In the rows, 128 means zero.
Each named turn below is shown by a few rows before and after it. Which turns, in which order, take the first row of each later pair to the second? The first pair is answered.
H (before => after):
[134 118 171 102  99 108 111 116] => [106 169 134 127 155  91 134 120]
[139 133 147 121 111 129 153 123] => [128 149 138 121 123 126 154 118]
[126 116 112 169 173 116 159 143] => [140  73 162 116 102 139 121 119]
[126 119  97  98 181 171 154  98] => [155  82 107 116 166 173 161 120]
X (before => after):
[155 122 111 133 153 172 127 132] => [146 127 113 145 165 127  90 137]
[177 108 167 112 129 129 100 130] => [142 149 172 115 145  84 107 131]
[144 134 113 141 136 117 147 151] => [148 130 114 140 134 125 149 150]
[ 97 144 116 116 128 106  97 111] => [ 97 150 116 105 120 143 140 105]
Q (before => after):
[138 136 135 123 154  87  93 139] => [153 128 119 148 164 101 128 157]
[114 129 112 198 145 105 127 172] => [ 78 153 131 175 120  83 121 156]
[121 161 103 147 166 105  82 130] => [128 158  91 168 171 116 119 146]
Then:
Between the rows of a pair lie two turns.
[154 124 106 157 145 118 157 132] => [154 124 106 159 147 111 150 133] => X X
[134  94 162 124  75  95 100 138] => [113 126 164 107  70 128 171 130] => X X
[113 159  90 142 155 138  90 132] => [127 145  87 135 143 180 112 129] => X X
[103 153 128 112 120 126 120 114] => [134 125 121 113 121 162 117 115] => X Q
[114 138 120 181 112  84 154 157] => [115 126 149 117  58 148 155 118] => X H
[ 99 126 129 131 127  96 128 144] => [ 96 142 129 116 138 114 150 135] => Q X
[143 132 130 111 130 173 139 125] => [129 142 139 100 118 162 128 115] => Q Q
[109 119 115 131 110 136  90 111] => [108 129 102 158 136 113 103 129] => Q X
[130 154 140 106 147 114 137 124] => [146 143 136 103 155 133 135 123] => Q X
[141 106 177 120 149 115 171 132] => [146  96 178  97 138 140 143 111] => H X
[134 136 125  98 111 160 116 119] => [145 126 118 124 129 124  83 133] => Q X
[144 140 118 124 140 112  81 123] => [138 160 114 115 159 123 105 117] => X Q
[123 150 145 114 165  62  63 117] => [139 165 113 151 206 100 168 146] => Q X
[149 125 138 158 148 108 138 153] => [144 117 170 113 103 131 132 129] => X H
[ 64 150 114 121  81 147 125 123] => [ 88 114 112 132  80 136  72 129] => X X
[129 127  86 159 118 131 113 127] => [125 118 105 150  85 131 121 127] => Q H
[115 139 131 115  99 132 135 149] => [133 118 128 118 101 140 114 150] => X Q
[148 124 101 151 158 102 139 131] => [139 123 110 130 120 142 179 122] => Q X
[161 118 163 100 136 161 153 126] => [159 131 142 124 163 151 171 140] => H H
[118 141 147 120 121 130 143 129] => [129 130 150 127 116 132 144 137] => H H
[128 159 101 124 155 130 133 115] => [149 131  99 129 150 137 105 117] => X X
[ 87 180 138 100 141 116 143 116] => [117 169 130  87 168 142 116 105] => Q X
[100 149 115 151 114 133 157 111] => [114 134 110 136 106 162 130  97] => X H
[112 135 172 116  74 155 186 119] => [119 135 183  92  95 114  79  96] => Q X
[163  88 178 121 120 100 143 146] => [142 117 181 115 123  99 179 142] => X X
[130 127 115 141 136 149 162 136] => [112 126 123 145 111 127 160 140] => X Q
[149 111 116 162 115 114 131 167] => [166 102 119 126 115 151  96 138] => H Q
[200 101 157 113 157 147 124 132] => [144 170 164 109 175 103 169 128] => X X
[121 103 103 120  95 137 108 127] => [ 92 139 106 116 103 122 140 123] => X X
[128 107 113 156 133 111 141 160] => [ 90 153 111 123 143 111 126 127] => H H
[130 124 104 150 138 142 149 133] => [127 112 130 134 114 110  96 124] => H X
[155 109 155 107 148 128 113 111] => [144 126 149 130 167  98 129 126] => X H
[ 96 143 107 140 106 130 118 119] => [111 130  99 154 109 147 135 130] => X H
[101 147 128 151 133  93 142 154] => [136 124 121 149 159 103  94 149] => Q Q
[125 152 122  95 144 125 141 100] => [149 133 116  99 157 133 119 103] => Q X
[150  99 148 122  90 111  83 138] => [131 114 141 146  76 115 163 160] => Q Q
[145  82 138 153 101 103 107 134] => [ 91 150 131 101 109 136 135  86] => H X
[172 109 155 120 139 156 145 123] => [150 143 141 105 160 163 143 105] => H Q
[131 122 105 161 126 141 134 132] => [113 126 122 154  99 127 141 131] => Q H
[135 102  97 133 114 162 110 116] => [125 108 105 151 125 108  89 130] => X H
[144 131 182 133 109  87 162 154] => [133 151 189 104 112  96 157 135] => Q X
[162 147 160  90 152  95 137 133] => [184 124 158  88 141 122 133 132] => X X
[101 151  70 107 117 179 199 128] => [113 122  73 147 142  68  57 147] => X X
[132 119 148 140 145 113 124 138] => [125 120 160 123 123 119 123 127] => Q H
[131 113 127 102  86 161 139 113] => [108 160  91 118 142 148 142 107] => Q H
[ 86 149 142 105  85 105 120 110] => [ 95 152 125 133 123  75  97 123] => H Q
[160 115  93 145 125 156 147 141] => [145 103 111 131  78 150 130 133] => Q X
[131 130 111 138 153 141 187 125] => [127 121 125 154 139 106 184 143] => Q H
[142 111 138 149 124 128 162 152] => [137 113 154 114 118 113  92 125] => Q Q
[145  90 135 129  95 150  80 130] => [129 106 125 173 116  97  97 160] => Q X
[137 143  93 134 176 170 123 132] => [167  97 119 131 142 164  89 140] => X H
[108 164 141 108 129 137 173 118] => [147 107 138 129 131 104  72 130] => X X
[124 126 173 142 118  93 144 126] => [160 102 158 156 143 111 129 133] => Q Q
[149 118 130 122 133 137 125 124] => [130 130 134 115 121 139 143 120] => Q H
[ 83 149 104 139 113 110 152 170] => [ 78 163 117  92 105 142 143 137] => Q X
[163  98 149 144 113 171 177 158] => [115 148 158 162 142  67 143 165] => X X
[139 140 109 140 161 177 148 116] => [138 119 130 160 125 158 178 140] => Q H
[127 121 140  85 134 129  91 111] => [120 129 124 122 130 141 185 143] => Q Q
[106 142  99 157 122 115 135 136] => [124 130  99 147 134 118  94 126] => Q Q
[ 84 165 138 113  95 116 187 125] => [127 156  93 158 188  86 122 142] => Q H
[150 126  99 110 126 139  96 101] => [167 108  97 129 128 139 106 117] => H H
[110 141 139  96 107 168 153 106] => [142 102 140 128 102 168 167 135] => H H
[145 117 148 112 105 174 187 130] => [104 178 119 128 159 130 184 126] => Q H
[126 160 135 108 163 114 115 127] => [143 139 140 136 159 105 149 155] => H X
[119 145 105 152 158  91 116 131] => [154  97 130 135 104 148 164 137] => X H
[134 109 103 126  94 183 154 123] => [106 143 102  97 107 173 123  94] => H Q
[129 152 159  99 171 123 145 110] => [166 116 156 122 175 129 143 132] => Q H
[ 98 151 132 161 171  77 149 131] => [117 111 176 148 116  73 156 141] => H X
[164 106 129 129 151 112  94 138] => [134 149 131 125 170  90 118 134] => X Q
[125 148 163 102 104 134 150  92] => [159 109 159 140 104 130 168 127] => H H
[131 102 133 127 120 136 135 142] => [121 108 141 114 112 128 121 133] => Q Q
[130 133 121 137 135  91 131 146] => [135 131 122 134 138  91 117 144] => Q Q
[134 116 128 127 129 147 103 105] => [145 108 120 149 137 143 115 121] => H H
[131 128  89 144 118 129 104 119] => [129 124  89 153 109 134 132 129] => H Q
[156 118 157 125 140 126 145 136] => [139 144 145 127 161 119 149 130] => H H
[159 128 115 121 178 133  97 134] => [ 93 172 137 108 133 106 150 130] => Q Q
[150 156 113 119 171 149 124 113] => [177 116 121 131 155 152 114 127] => X H
[115  90  88 137  92 127 153 120] => [ 95 110  91 143 104  91 144 123] => X X
[143 136 132 109 146 118 100 118] => [158 117 135 119 138 119 103 129] => H H
[111 157 103 143 177  94 101 127] => [157 109  95 127 149 187 128 120] => X X
[ 97 173 106 164 164  86 175 151] => [133  99 169 153  89  61 137 168] => H X
[138 131 151 110 127 122 143 134] => [140 132 145 119 135 118 150 142] => H H
[138 116 106 122 117 129  60 130] => [140 117 111 169 126  93 123 175] => X H
[131 131 119 102 143 105 120 132] => [149 110 123 102 131 119 123 137] => Q H
[111 171 139  84 164 143 138  92] => [173 106 123 160 178 125 149 153] => H X
[ 90 119  80 167 104 110  87 134] => [ 64 148  94 153  96 103 129 131] => H X
[135 122 172  91 100 118 121 125] => [127 161 136  91 158 130 109 107] => Q H
